One vector is turned by the same rotation once a tick. Each row is the vector after some number of ticks, and that number follows the row.
The counts run from 0 to 112.
[ 90 125 141  56 105 135 134 107 164 119 160 137 127 175 158 119 137 125
 131 144  85  60 122 169 152 157 157 127 159 126 102 113 130 126  62 153
 152  92 147 124 143 145 120  99 112 145 126 136 141 119 142 107 123 162
 135 130 162 117 110 103  90 106 178  91 150] => 4
[103 147 146  89 115 144 133 128 131 150 171 127 108 148 138 131 115 162
 125 105 108  82 107 149 118 128 101 146 157 114  87 119 171 139  90 141
 142 112 133 147 109 113 121 125 114 160 143  57 171 114 109 146 132 159
 153 151 206 138 134 118  92  89 179  88 128] => 39
[106 125 136  53 105 141 142 112 171 118 152 132 124 175 141 124 135 138
 129 147  85  61 118 162 155 145 142 131 160 143 109 116 138 123  64 146
 152  87 169 129 149 136 123  96 107 140 115 133 138 138 130 110 141 158
 132 139 158 121 111  93  90 106 179 101 161] => 3
[118 136 147  99 123 176 138 143 171 144 142 131 124 154 103 110 135 150
 123 146 107  76  90 113 126 131 108 157 180 128 117 100 154 139 113 137
 114  84 189 168 119 122  93 137 110 144 106  72 151 116 110 130 134 166
 121 144 178 140 119 113  69  92 165  86 136] => 108
[ 75 120 152  92 137 147 115 140 152 170 163 124 118 168 127  98 145 127
 151 142  88  77  88 162 166 160 125 152 140 120 100  89 136 159  95 151
 121 118 144 132 117 138 112 118 111 150 145  96 155  98 138 137 134 152
 155 115 199 126 126 127  98 112 161  78 128] => 31
[ 81 141 167  98 131 139 115 118 151 161 172 141 116 167 133 102 146 131
 143 120  96  88 103 151 141 154 135 139 158 121  81 104 143 167  94 159
 132 111 144 145 116 135 118 140 114 161 157  90 174  99 143 134 138 165
 134 122 193 122 129 113  98  94 167  81 123] => 103
[107 136 152  95 123 150 157  99 150 153 160 147 116 144 142 137 125 107
 133 180 116  55 111 167 129 135 155 160 171 108  91 110 156 147 105 134
 130 105 133 147 109 116 100 159 119 138 112 119 157 137 133 137 121 168
 148 121 162 149  96 132  93  93 195  88 156] => 17
[ 95 151 125 108 143 130 135 118 152 150 181 114 108 146 127 126 127 193
 164 138  93  75 123 163 165 143 133 152 152 123 111 106 160 168  92 126
 134 109 137 119 124 106 118 116  86 115 114 115 158 145 122 134 148 133
 166 163 180 134 120 103 113  86 186  81 144] => 27
[106 144 127  81 103 155 131  94 170 111 141 134 133 158 132 116 134 122
 122 174 104  65 115 172 128 138 150 138 160 105 115  93 143 139  77 151
 121  97 157 118 118 129 121 144 107 125 102 150 138 130 126 108 101 151
 116 143 165 123  81 114  67 106 181  83 159] => 69
[ 80 166 140 111 122 165  98  96 152 112 146 127 128 156 138  99 149 140
 123 112  83  68 116 161 143 161 139 121 162 132  88  96 131 123  84 146
 154  94 151 134 129 121 152 134  86 159 142 100 134 116 147 116 140 167
 123 135 193 125 112 111  91  95 164 100 141] => 50
[ 90 142 117 106 145 143 123 144 168 143 182 113 108 149 120 103 134 193
 154 124  86  78 115 134 166 139 124 141 149 132 126 107 156 148 105 124
 135  91 136 140 134 117 106 105  72 126 109  97 154 116 118 144 153 148
 152 159 176 138 144  93 107  84 175  85 134] => 99
[100 148 145  99 114 144 127 128 140 158 179 131 111 151 140 126 121 152
 130 104 118  67 103 140 117 128 122 155 166 124  91 116 167 135 113 132
 152  98 144 144 107 120 106 116 117 155 126  57 171 109 121 147 125 163
 143 141 200 146 133 123  91  88 174  89 120] => 38
[ 81 123 142  63 112 136 131 106 153 125 161 134 125 171 155 121 140 125
 137 141  80  71 125 186 144 167 152 123 151 108 108 107 133 128  64 157
 140 102 114 117 141 147 123 115 114 140 131 133 138 109 146 111 104 168
 141 127 165 116 112 110  85 105 182  90 144] => 5
[125 123 116  68 110 152 137 118 180  93 141 111 114 151 126 139 122 179
 131 142  87  71 117 161 140 150 123 122 164 125 115 129 156 127  69 137
 143  93 136 144 157 116 120 108  85 130  91 118 119 146 110 128 140 152
 165 165 164 134 119 101  87  95 184 111 165] => 1
[108 150 126  98 135 181 114 112 168 123 144 128 105 134 124 122 134 138
 133 132 116  60  97 147 145 154 114 161 174 115 115 106 151 111 115 158
 103  88 149 137 139 140 113 154 104 143 134  74 145 119 116 121 106 156
 133 148 187 146 106 144  68 109 184  89 143] => 44
[101 149 139 112 117 158 134 138 159 160 161 127 119 138 124 105 142 161
 147 131 111  66  97 114 127 125 136 161 176 130  96  94 151 149 127 133
 133  86 187 149 107 123  93 130 103 141 106  90 165 113 126 151 138 163
 116 144 177 137 118 106  95  86 179  83 123] => 36
[ 99 122 143  95 129 139 167 129 162 127 139 123 136 144 117 126 151 158
 150 172  62  75 111 158 129 165 136 119 155  98 108  98 131 141  69 134
 128 104 123 161 113 106 113 135 100 107  82 136 118 132 159 139 127 161
 146 142 159 121 114  93 100  87 174  92 144] => 8
[ 91 128 135 104 138 151 124 161 150 148 160 118 115 131 120 100 149 171
 158 149  86  79  94 138 148 148 107 136 143  88 117  85 151 160  87 148
  99 100 128 141 116 132 114 137  96 130 127 105 155  93 128 169 123 166
 147 141 191 118 146 112  89  99 167  82 122] => 33
[104 119 129  83 123 155 157 134 149 133 160 122 122 150 113 132 103 143
 129 179 103  66 107 166 147 128 108 158 140 106 122 113 163 133  77 117
 117 111 108 150 108  96 108 118 105 121 104 100 153 128 101 133 116 136
 181 135 196 144 124 134  87  97 162  94 155] => 20
[107 135 140  95 110 173 120 138 166 138 159 128 129 165 120 110 132 140
 114 130 113  65  92 122 113 126 118 158 171 137 109 104 154 125 119 141
 129  80 175 156 125 131  96 121 114 150 114  69 153 103 106 130 123 164
 115 132 186 140 122 113  73  94 160  92 130] => 109
[ 89 144 157 101 136 131 139 130 158 157 177 136 117 170 126  99 135 167
 141 131  80  80 116 124 163 136 125 144 162 154  95 105 143 163 100 139
 147 101 178 139 116 115 116 109  93 146 138 102 177 120 134 130 160 154
 126 137 175 121 128  90 106  85 161  82 132] => 101
[ 80 157 115 108 118 157  95 113 158 133 186 120 113 139 149 112 134 154
 149 147 112  52 125 173 159 136 156 151 150 111 110  91 161 152 110 130
 135 100 118 103 126 128 122 129  83 126 117 126 152 119 109 143 135 149
 159 134 178 143 122 121 104  99 188  80 151] => 25
[104 122 130  81 119 164 156 137 152 125 154 119 122 156 113 119 110 142
 132 194  90  58 114 157 159 117 101 157 142 113 124  99 166 135  69 115
 117 111 143 138 103  97 119 116  93 128 113 121 155 123  94 134 126 140
 162 128 183 137 126 121  86 105 149  87 156] => 21
[102 144 135  86 102 172 108 133 155 127 168 131 118 166 136 114 125 144
 110 111 122  72 106 130 106 122 120 147 167 122 111 108 162 126 107 135
 140  85 150 145 120 139 114 119 110 154 127  68 160  92  97 130 114 167
 125 139 194 137 139 119  71  95 160  92 131] => 110
[122 128 137  49 104 145 148 110 154 102 143 140 105 162 128 124 117 147
 113 170  95  81 125 170 134 129 117 125 149 109 117 118 163 143  46 150
 113  94 147 135 121 129 127 123 110 132 126 135 154 131  99 115 110 155
 129 161 158 114 124 110  67  94 178 106 168] => 67
[103 114 136  64 102 141 149 140 136 138 178 141 101 140 159 120 127 150
 128 151  91  56 113 157 127 120 139 128 150 102 103 114 157 143  73 124
 147  92 108 159 113 124 113 109 111 139 114 112 157 101 113 166 126 180
 160 124 159 136 162 110  96  95 172 109 141] => 13
[ 85 126 137  77 118 127 142 114 156 125 158 131 127 162 149 121 138 143
 144 143  72  79 119 180 128 171 150 119 143  85 114 105 131 134  59 153
 133 109  92 132 131 141 122 125 112 129 120 134 135 109 152 126 101 169
 147 136 170 120 116 108  88  95 182  83 141] => 6
[120 149 149  85 130 152 145 123 134 124 143 138 106 133 120 129 129 163
 126 141  94  84 110 139 138 136  88 146 162 106  82 107 162 146  73 154
 119 107 164 149 107 108 130 161 105 153 157  90 176 136 121 139 136 164
 143 155 187 120 119 124  76  93 155 100 150] => 41
[ 91 144 130  97 135 133 135 136 162 151 175 122 111 158 117 106 133 186
 149 127  78  81 120 123 164 135 124 138 156 140 109 108 153 156  97 128
 148  98 159 138 124 108 114 103  78 130 119  98 162 120 122 137 159 146
 136 155 179 125 145  83 103  87 164  88 138] => 100
[107 120 148  78 145 145 149 127 175 137 137 142 113 169 111 114 140 145
 129 142  72  81  99 138 156 161 126 114 169 146 124 122 130 139  80 152
 118  80 169 174 138 129 112 113 106 132 106  92 135 120 152 114 141 174
 109 157 157 121 123 107  90  83 178 111 138] => 55
[ 81 149 163  99 126 137 128 122 154 165 172 141 118 171 137  95 142 139
 135 126  91  86 108 134 155 141 129 139 160 135  81 105 149 169  92 147
 146 102 164 134 111 125 117 119 101 158 150  97 176 107 141 132 150 161
 124 124 190 119 130  97 102  93 161  83 128] => 102
[124 145 131  87 113 152 147 135 151 121 168 136 115 106 139 119 126 160
 136 175 109  48 114 143 142 113 118 156 156  99  90  95 169 145  90 128
 122  95 151 149 108 105 116 149  92 131 120 135 159 133 109 172 140 170
 147 145 151 140 145 115  99 102 181 106 157] => 87
[102 123 140  83 139 122 180 134 157 156 161 131 122 140 130 127 140 164
 163 170  84  77 109 154 133 146 145 141 152 100 110 111 147 153  79 140
 128 110 130 154 110 113  89 128 116 110  90 129 147 129 153 150 123 156
 151 150 150 125 119 101 104  86 197  85 131] => 80
[103 148 146 106 114 155 129 132 149 164 169 132 119 150 132 114 133 150
 132 110 117  63 100 125 124 124 134 160 172 136  96 105 158 140 130 133
 150  95 167 152 113 123  99 118 114 149 111  73 165 113 128 143 134 161
 127 133 185 140 124 112  92  92 181  77 118] => 37
[ 97 161 119  92 131 156 139 125 155 106 153 117 126 161 120 116 122 182
 121 123  87  74 121 126 143 141 102 133 156 125 136 107 148 105  77 122
 136  85 149 145 130 106 128 106  77 127 117  90 149 118 116 106 115 148
 127 172 192 123 123 108  71  88 161  93 135] => 47
[104 118 149  85 125 129 187 139 153 164 151 133 130 149 119 125 128 145
 152 176  89  71 104 144 137 141 137 153 158 109 102 101 145 149  81 133
 138 106 156 163 107 110  87 122 119 119  88 123 148 131 151 140 121 153
 136 135 161 128 110 100  96  87 183  84 128] => 81
[ 99 129 118  98 106 155 117  98 165 116 147 107 137 156 130 125 135 137
 140 155 100  67 109 182 119 155 151 135 154 101 121 105 147 131  87 136
 143 108 109 128 134 123 117 122  99 125  69 120 114 121 121 119  96 142
 162 149 185 139  89 118  85  96 193  74 150] => 71
[115 150 147  92 128 167 136 121 152 121 143 134 112 132 113 122 138 148
 128 146 105  75  99 144 145 152  96 152 167 118  83  98 155 134  92 159
 105 103 178 147 115 116 126 169 104 153 164  97 160 135 127 135 130 167
 125 148 186 124 109 133  70 103 166  96 151] => 42
